In the rows, 128 means zero.
One turn moves each row of this set onto another row. After a few examples, where does it send each row asked below?
Zofuf: 151,101,129,191,100,93,85,105,92,114,156,128,136,89,86,131,137,133,127,126,107,112,148,73,110,137,102,133,136,147,148,135,104,184,134,88,157,123,139
kaz: 146,95,106,111,102,96,121,123,92,99,154,131,135,118,68,125,125,143,147,116,130,134,147,124,83,119,156,150,132,165,156,130,137,214,120,160,142,132,170
Gipat: 155,72,113,111,113,59,125,133,102,91,172,136,127,112,99,151,109,127,135,118,136,138,181,119,116,115,161,152,151,163,138,123,130,185,96,132,167,125,179
Puno: 163,70,83,117,122,99,138,120,108,118,150,96,110,136,99,128,133,134,165,125,130,104,134,87,111,157,75,146,117,143,134,128,140,138,71,113,124,97,130
Nog: 154,87,102,130,116,97,110,121,118,88,110,114,177,115,147,96,90,154,150,92,99,122,137,127,119,133,143,148,113,152,123,127,99,146,103,107,149,144,171
Sedi: 176,124,115,165,90,115,145,133,108,113,146,116,123,95,142,106,110,155,179,143,144,117,162,88,125,104,108,167,132,149,144,116,191,127,119,81,159,130,158
Ter: 143,90,110,189,105,89,84,103,107,111,139,109,122,103,108,137,124,125,156,149,118,95,145,59,120,129,103,154,135,144,132,122,96,191,116,110,155,119,151
nafe: 159,98,128,135,113,98,117,116,106,138,155,109,126,126,103,126,129,163,159,59,135,136,143,95,116,135,119,160,139,148,182,120,174,124,118,152,153,122,131
rukas: 148,96,114,117,107,111,94,113,101,112,151,111,132,109,135,107,130,145,141,162,117,115,160,116,134,120,99,162,137,147,136,139,205,143,114,81,155,162,133
mip: 147,102,100,175,96,91,93,94,99,114,150,119,107,101,107,120,132,144,152,135,96,123,155,62,94,122,98,135,124,154,119,145,99,188,128,100,160,96,138
vik: 127,93,117,107,112,130,129,118,86,128,160,75,141,118,101,86,123,156,147,132,132,102,170,94,117,165,132,179,110,152,149,143,151,134,100,94,149,89,168
midit: 164,121,88,134,80,115,116,110,88,133,145,113,116,114,122,87,133,141,162,129,117,105,116,93,92,106,111,142,143,142,120,114,192,141,129,90,143,170,172
Fot: 144,79,141,107,99,111,153,126,98,119,161,138,109,102,90,120,117,161,142,140,102,115,170,117,120,108,155,133,155,149,172,118,104,117,129,131,162,118,135
bes: 143,100,104,134,131,98,123,113,112,95,146,136,121,109,132,103,118,135,158,163,139,124,142,66,145,120,113,157,134,148,174,136,153,194,109,81,146,178,138
Zezo: 141,89,112,131,100,88,130,123,99,118,148,92,124,107,91,112,135,154,147,116,114,118,144,76,84,129,164,178,133,146,151,97,150,94,107,55,162,98,177
kino: 143,101,111,143,131,83,128,109,114,44,146,113,127,107,118,101,116,146,149,83,98,125,144,95,94,135,160,152,134,139,152,136,120,120,104,116,151,163,170
sefa: 193,86,98,122,96,92,138,144,114,106,150,135,134,120,97,155,124,143,159,95,124,137,154,110,117,97,157,141,115,170,144,104,120,189,111,141,131,111,165
kigiz: 147,94,118,131,120,108,166,123,78,117,146,120,131,100,107,123,127,132,149,159,106,112,121,127,124,108,160,137,144,145,153,92,93,130,127,144,134,124,169
mag: 128,78,95,119,111,150,100,146,95,138,132,98,154,117,114,113,161,145,139,119,102,118,122,100,104,123,142,162,117,130,131,116,138,120,86,84,129,115,179
butuz: 149,92,106,122,103,102,111,103,124,69,152,117,131,106,119,73,100,202,149,92,116,98,161,110,111,139,129,160,112,157,172,131,112,153,116,121,134,135,180
nivir: 154,122,89,144,107,88,152,115,116,119,135,143,113,109,148,87,106,133,177,137,136,144,148,56,117,106,121,147,138,162,142,132,138,185,120,71,163,149,146
tuga: 144,95,117,137,111,94,150,115,93,112,129,127,138,113,82,114,123,151,151,121,123,123,139,115,44,150,96,159,134,161,151,112,150,150,103,73,157,86,116
lor: 139,93,107,89,105,96,139,104,103,154,158,125,118,99,97,105,114,153,158,160,96,117,146,138,118,121,143,161,134,165,137,120,90,138,114,149,146,130,155
Gim: 132,68,101,148,104,88,118,140,108,127,144,136,138,104,108,122,151,133,125,117,156,101,122,110,90,140,86,149,174,137,147,100,132,134,80,88,140,110,179
suv: 134,79,114,140,139,92,114,106,57,114,131,100,138,133,124,138,88,149,160,109,130,145,116,118,88,116,128,153,144,132,159,88,176,150,103,130,167,123,169
kegi: 161,104,94,126,96,92,116,113,104,125,141,154,126,111,124,83,130,146,138,125,129,131,120,69,126,109,114,119,143,154,164,132,146,190,138,65,143,176,148
lal: 144,97,95,121,127,92,112,97,96,150,176,128,127,115,156,124,124,164,137,84,117,142,157,135,113,122,103,181,130,160,141,90,156,152,93,124,145,106,171

Gipat moves to kaz
kegi moves to nivir
Where do these go?
Zofuf moves to mip
kigiz moves to Fot
butuz moves to Nog
suv moves to nafe
rukas moves to midit
Puno moves to Gim
Zezo moves to vik

One turn moves each row of this set onto another row. After a few examples, where does it send each row asked below?
Mibog: 162,127,119,99,112,144,132,163,125,155,125,119,142,119,91,142,116,163,113,162,136,116,113,107,107,138,80
Teg: 174,83,175,116,138,126,126,183,135,167,118,124,136,98,96,129,182,115,135,171,143,141,149,162,105,159,112
Zudu: 169,140,124,120,112,160,120,170,124,169,99,105,151,133,122,144,115,136,139,122,160,131,121,93,126,142,77
Vide: 158,121,144,161,125,136,121,142,116,180,109,125,177,151,157,116,138,147,121,132,132,134,163,118,95,160,113
furez: 167,119,197,107,152,153,131,154,138,127,105,115,139,126,82,75,173,142,141,164,134,149,147,137,132,133,136
reve: 189,135,126,117,137,148,118,149,144,177,122,107,173,145,137,141,119,146,124,138,151,141,135,99,103,152,89
lim: 143,142,148,173,119,148,126,152,105,170,94,110,150,133,141,122,130,132,159,125,148,142,156,114,130,154,92
tef: 172,119,175,94,166,163,188,152,114,128,90,123,120,113,97,83,141,132,116,131,120,137,147,152,124,134,109
kamo: 164,115,166,110,140,137,135,178,144,136,89,133,139,125,87,80,197,151,121,156,113,135,138,133,116,115,141
zunu: 153,116,106,117,117,162,126,153,125,176,103,142,157,150,126,150,131,139,117,144,144,142,113,84,115,139,101
depi: 174,121,174,95,168,159,186,140,115,131,85,119,116,110,98,84,146,132,119,136,115,138,148,152,121,134,112
Det: 139,80,141,128,123,162,145,144,144,159,69,127,153,94,172,94,154,130,138,139,142,149,173,131,107,143,132
Mosu: 170,100,165,106,167,147,181,143,129,130,104,121,136,105,83,94,161,140,115,140,98,143,143,153,128,143,116
sugog: 166,113,165,111,142,135,134,182,148,131,95,127,136,128,87,75,193,151,119,154,113,132,141,133,112,115,142
tuko: 136,81,141,132,120,165,147,160,139,157,79,129,162,103,170,92,148,126,134,133,142,148,172,133,110,142,132
fefom: 151,145,146,174,122,142,122,136,116,171,94,98,136,126,147,119,132,137,159,130,151,138,156,114,126,156,95
Pota: 167,130,126,91,124,161,132,141,112,159,123,130,156,139,104,118,117,144,110,178,142,128,115,104,104,147,73
duv: 141,98,147,135,132,162,148,164,145,161,78,124,167,94,168,97,150,124,153,136,144,157,183,138,116,145,115
nev: 171,159,118,104,140,148,141,159,135,159,126,115,135,124,108,132,117,149,130,177,142,133,123,104,104,132,65
sut: 165,160,119,104,136,149,143,157,128,162,117,130,144,123,101,137,124,149,133,181,139,138,121,105,107,135,64
Tifa: 156,127,143,158,128,133,120,122,118,184,96,130,173,145,155,122,148,149,127,137,129,134,159,118,97,165,114
Sepub: 167,118,103,120,122,150,122,133,142,173,108,119,135,144,137,144,129,144,115,145,148,133,113,81,105,139,109
gek: 164,95,187,102,135,156,134,165,108,159,88,125,94,108,112,110,153,98,137,169,176,135,139,150,108,146,114
nisik: 165,117,198,108,151,153,131,162,136,124,109,115,142,130,81,73,169,143,138,160,136,148,146,139,132,130,138
vekip: 162,104,148,112,151,139,150,202,130,170,99,151,105,118,125,116,183,103,121,175,147,138,146,141,83,125,118
Tamu: 171,116,145,106,165,145,191,160,133,132,91,123,115,107,97,82,166,135,113,135,96,131,142,144,114,120,110
lazas: 169,117,147,106,164,150,193,164,127,134,89,131,119,110,95,87,166,133,114,137,96,134,144,145,120,122,106
Gisum: 130,117,125,165,114,140,133,148,116,168,97,124,122,140,152,134,124,154,125,125,144,128,145,105,107,137,132
pema: 153,140,184,100,151,159,149,183,132,129,77,134,115,130,96,83,167,146,137,153,143,139,146,134,119,105,136
tipit: 131,86,144,135,116,162,149,161,139,158,64,122,147,84,159,109,150,132,154,131,145,148,171,136,123,141,125
Sak: 135,85,143,138,117,159,148,169,144,154,76,111,148,86,164,101,142,133,147,124,149,144,174,137,119,138,128
mured: 173,131,126,90,126,155,128,127,121,159,121,121,145,133,108,117,121,147,111,182,140,123,111,103,98,147,76
lav: 158,140,182,102,153,154,147,178,135,128,77,127,109,126,99,81,166,149,135,156,142,136,143,131,115,105,140
fuzu: 178,81,175,117,140,123,126,187,139,165,127,114,132,99,102,120,176,117,131,165,146,136,153,159,100,155,113
fom: 161,93,187,101,133,159,136,179,106,156,98,124,100,115,111,105,147,97,134,164,177,135,140,149,106,144,112
luvo: 177,139,130,116,136,152,119,136,135,183,102,130,179,139,128,158,136,145,134,149,145,149,131,99,113,160,86
vade: 121,120,127,165,113,144,134,145,107,171,86,142,133,136,145,143,133,152,129,129,140,133,142,106,113,142,128
Zaviv: 165,105,147,112,150,135,146,194,138,168,99,142,96,116,130,113,181,105,122,176,148,134,143,141,78,125,120
nazap: 163,130,121,98,114,142,131,149,128,160,111,123,141,112,90,147,126,167,120,169,133,119,109,108,108,141,80
rurid: 146,100,145,136,133,157,147,156,151,160,81,111,157,91,173,93,150,127,154,137,144,153,184,136,112,145,120
Falot: 173,97,164,105,164,145,181,148,131,129,112,117,132,108,85,88,153,141,115,134,101,141,147,153,126,139,115
nilod: 173,145,125,118,118,154,118,138,131,171,82,106,134,123,124,152,129,142,147,139,155,132,118,93,126,147,81

lazas moves to tef
nazap moves to sut
Gisum moves to fefom
Where do these go?
rurid moves to Det
sugog moves to lav
vekip moves to fom
zunu moves to Zudu

One turn moves each row of this set onto another row. After a few examples, where does it send each row asked below?
paguk: 135,137,125,100,108,129,111,129,113,143,121,113,81,111,85,119,128,132,127,173,139,111,109,161,127,137,127,156,90,127,104,148,125,152,154,109,124,101,129,137,121,69,129,149,120,153,137,101,132,121,160,142,158,136,111,153,143,156,145,109,148,148,91,137,109,147,174,129,121
Melom: 123,110,70,148,103,159,142,126,126,115,118,134,140,138,152,125,120,155,129,136,143,127,123,120,142,153,169,126,112,112,118,141,119,129,127,113,134,110,148,125,127,106,141,133,113,91,127,134,109,124,147,105,92,142,95,146,140,118,142,130,146,139,125,100,167,126,129,127,127
vezir: 129,111,100,98,125,118,111,108,201,124,114,104,114,158,105,79,117,97,121,144,143,125,150,176,124,130,106,107,117,140,117,148,134,151,133,123,123,174,134,119,118,79,128,132,124,128,131,134,131,130,167,116,130,120,148,131,127,132,147,110,110,128,99,96,115,164,159,130,127
tusat: 118,120,111,97,119,151,115,107,190,133,112,109,113,152,111,88,114,110,127,132,147,133,143,169,128,126,82,111,121,124,116,144,124,141,136,115,132,176,136,127,129,71,147,135,132,129,131,138,122,139,156,112,116,118,144,128,125,123,144,116,96,133,102,75,124,149,147,139,125
nimab: 130,138,143,122,123,96,113,114,122,151,129,117,91,110,89,119,127,137,107,165,142,116,81,153,130,128,129,134,93,152,90,159,114,140,174,125,120,133,98,137,121,90,118,159,116,144,119,102,109,145,174,154,146,137,112,132,146,138,146,111,148,127,87,143,122,129,154,120,127
famiv: 112,114,87,102,138,131,125,137,130,106,121,113,124,112,131,149,125,111,137,117,148,101,103,82,128,129,150,108,76,115,106,134,147,134,144,127,134,119,143,119,131,148,131,126,102,195,174,150,110,141,133,127,113,136,94,115,127,117,130,135,116,136,88,109,83,129,143,143,132
Zere: 153,128,125,122,180,151,172,139,117,91,122,120,127,116,97,95,128,103,136,121,136,175,119,169,138,141,138,135,142,124,130,137,144,128,127,126,127,97,120,139,131,115,131,138,134,193,159,121,144,140,100,136,150,103,133,120,121,132,140,123,112,129,92,119,138,130,147,135,140
Zol: 135,100,62,144,100,121,140,113,142,108,119,140,150,151,137,125,128,141,112,152,141,114,135,118,137,141,176,117,119,117,111,154,120,131,135,149,133,108,152,108,129,116,119,135,103,94,113,137,115,117,167,121,108,140,92,135,133,135,150,128,150,141,118,111,161,150,138,122,143
zus: 122,112,115,107,134,120,115,108,198,132,125,102,112,142,111,82,115,105,127,127,148,133,125,169,132,131,96,109,118,145,123,151,127,146,142,107,122,197,115,135,117,85,133,130,133,122,129,137,113,140,156,114,115,113,144,139,134,112,146,108,106,111,107,91,122,143,139,127,118
bage: 118,162,147,113,101,132,107,130,105,165,119,116,86,89,81,114,126,145,139,152,135,136,78,148,130,133,106,142,98,124,115,151,103,144,156,133,135,115,122,129,119,78,134,139,124,146,122,110,105,132,180,141,129,135,101,134,136,129,139,123,124,132,96,118,106,137,156,121,134
sif: 124,146,110,127,100,112,110,134,132,92,120,122,109,103,138,139,114,97,136,141,138,100,118,138,125,137,117,92,97,151,135,132,139,146,98,116,132,132,135,120,105,172,134,124,96,93,114,108,173,133,143,148,81,144,145,90,124,143,136,106,126,137,131,121,121,142,151,105,144
voz: 135,140,142,107,85,150,135,93,197,131,114,110,107,123,125,176,120,153,135,134,138,145,124,136,148,133,121,135,124,138,127,133,116,133,127,134,131,113,145,166,133,152,132,131,137,140,118,120,113,161,134,173,176,111,108,101,122,115,136,142,156,143,136,95,91,141,123,124,134
molal: 133,135,111,119,100,124,121,129,135,93,131,132,106,104,140,157,121,102,139,146,147,96,111,130,141,134,100,101,97,138,131,132,136,138,112,98,129,138,121,134,117,167,141,137,103,87,114,112,171,136,125,150,74,129,138,105,124,136,138,92,127,136,141,115,127,126,134,119,130
godov: 126,135,113,126,85,129,123,117,128,96,121,132,111,119,136,156,111,101,125,141,146,93,122,124,127,124,90,98,101,133,124,137,135,136,105,125,132,133,130,121,133,163,144,140,97,97,102,111,169,145,125,157,82,148,143,86,125,156,132,100,127,145,127,108,130,139,138,104,151
simer: 139,139,137,108,112,129,127,106,203,120,126,103,106,122,134,171,126,149,132,146,138,140,117,151,153,149,145,130,113,160,122,130,119,136,130,114,129,119,132,175,105,161,122,131,131,129,134,114,121,157,141,171,174,103,109,109,119,102,145,139,157,136,142,119,93,128,130,139,115
kelu: 141,148,196,125,128,135,142,111,135,82,120,116,145,156,127,117,117,101,131,129,138,144,121,117,138,131,115,116,162,109,128,142,143,134,143,140,132,100,123,127,120,141,139,132,163,136,148,133,165,150,148,85,147,118,150,134,131,118,150,129,164,134,141,141,101,128,131,125,130
Sevi: 144,147,194,124,132,132,141,110,137,81,119,119,148,164,126,114,119,99,123,133,137,140,125,122,135,129,118,112,160,115,121,143,145,135,145,143,133,95,124,120,118,142,135,137,159,135,147,135,169,147,151,86,151,121,150,129,127,124,151,132,165,137,136,148,100,131,135,130,134
Guluv: 112,111,89,107,140,119,126,130,134,109,124,111,126,111,126,154,125,107,132,115,150,99,97,77,129,124,150,106,80,120,107,139,146,136,149,135,130,129,136,121,132,155,122,128,102,195,166,152,105,142,136,130,111,136,92,112,131,116,131,132,120,126,87,112,85,125,140,136,135
lese: 130,145,131,110,98,141,122,107,198,118,107,95,105,126,132,160,112,145,134,142,132,146,137,158,136,147,151,133,115,157,125,128,127,145,108,130,127,102,157,164,111,152,126,125,128,149,132,112,129,156,144,165,186,125,120,97,126,121,137,152,162,142,130,114,86,153,149,120,135
lugim: 125,105,70,156,102,113,135,122,139,120,123,121,145,126,142,116,121,142,132,125,143,131,117,117,133,147,186,120,119,129,131,158,122,137,124,132,122,126,141,119,121,124,115,115,111,96,109,132,101,118,162,106,91,141,96,152,149,116,146,124,153,114,126,113,149,139,131,98,140
fes: 154,128,135,123,167,127,173,127,129,107,128,122,131,104,78,101,139,99,141,113,134,184,106,154,142,129,125,128,154,120,146,152,133,123,132,158,127,109,116,126,137,130,115,128,134,190,135,130,128,138,115,143,138,95,123,115,115,123,143,117,105,112,98,114,123,143,135,117,158
Luk: 140,127,148,112,124,135,178,130,139,116,131,125,122,129,113,131,127,118,166,122,146,144,115,117,146,146,131,148,134,81,140,130,122,137,114,114,138,142,162,136,123,95,146,124,48,113,121,130,131,111,112,133,149,127,126,118,122,128,140,128,169,143,100,180,147,146,161,119,122
Zatan: 164,122,125,122,186,123,176,123,135,94,133,134,137,127,90,102,144,101,116,138,137,165,114,164,145,130,131,119,148,132,119,145,134,118,148,151,133,106,109,130,131,127,115,150,125,180,147,130,139,143,119,153,150,93,125,103,104,128,148,119,109,128,92,130,144,134,138,146,146
sov: 137,123,153,126,137,110,177,120,143,113,136,124,127,143,118,126,121,118,136,127,147,141,109,121,138,140,142,131,132,106,123,136,122,131,122,131,134,156,149,136,124,106,138,138,40,113,114,126,127,130,123,142,158,137,134,94,123,128,137,138,175,141,85,188,160,142,160,117,132
lukit: 119,108,83,101,141,119,127,133,136,99,123,115,125,119,127,154,127,105,128,124,149,92,106,83,129,127,155,105,76,115,102,139,149,136,150,130,131,122,139,119,131,150,123,129,100,195,173,150,116,139,137,130,117,135,93,115,127,122,133,130,123,136,87,118,87,128,145,145,130
regu: 129,139,161,122,133,112,173,131,143,126,137,126,126,121,114,121,129,121,160,118,139,155,96,116,145,144,131,128,138,94,145,132,110,129,121,136,143,154,151,131,110,111,139,122,44,104,113,134,117,118,138,137,134,126,118,95,113,109,139,141,152,129,100,181,146,142,157,118,130
pitaf: 143,149,194,122,132,123,142,110,142,83,122,117,148,157,123,116,122,98,128,133,137,145,121,119,138,129,120,112,161,114,129,145,141,136,145,142,133,99,122,120,116,147,130,131,162,132,146,134,165,145,157,86,148,117,150,132,128,115,151,127,165,129,139,148,97,131,132,124,133

Sevi moves to pitaf
sif moves to molal
Where do these go?
paguk moves to nimab
famiv moves to lukit
Luk moves to sov
zus moves to tusat
Zere moves to Zatan
Zol moves to lugim
lese moves to simer

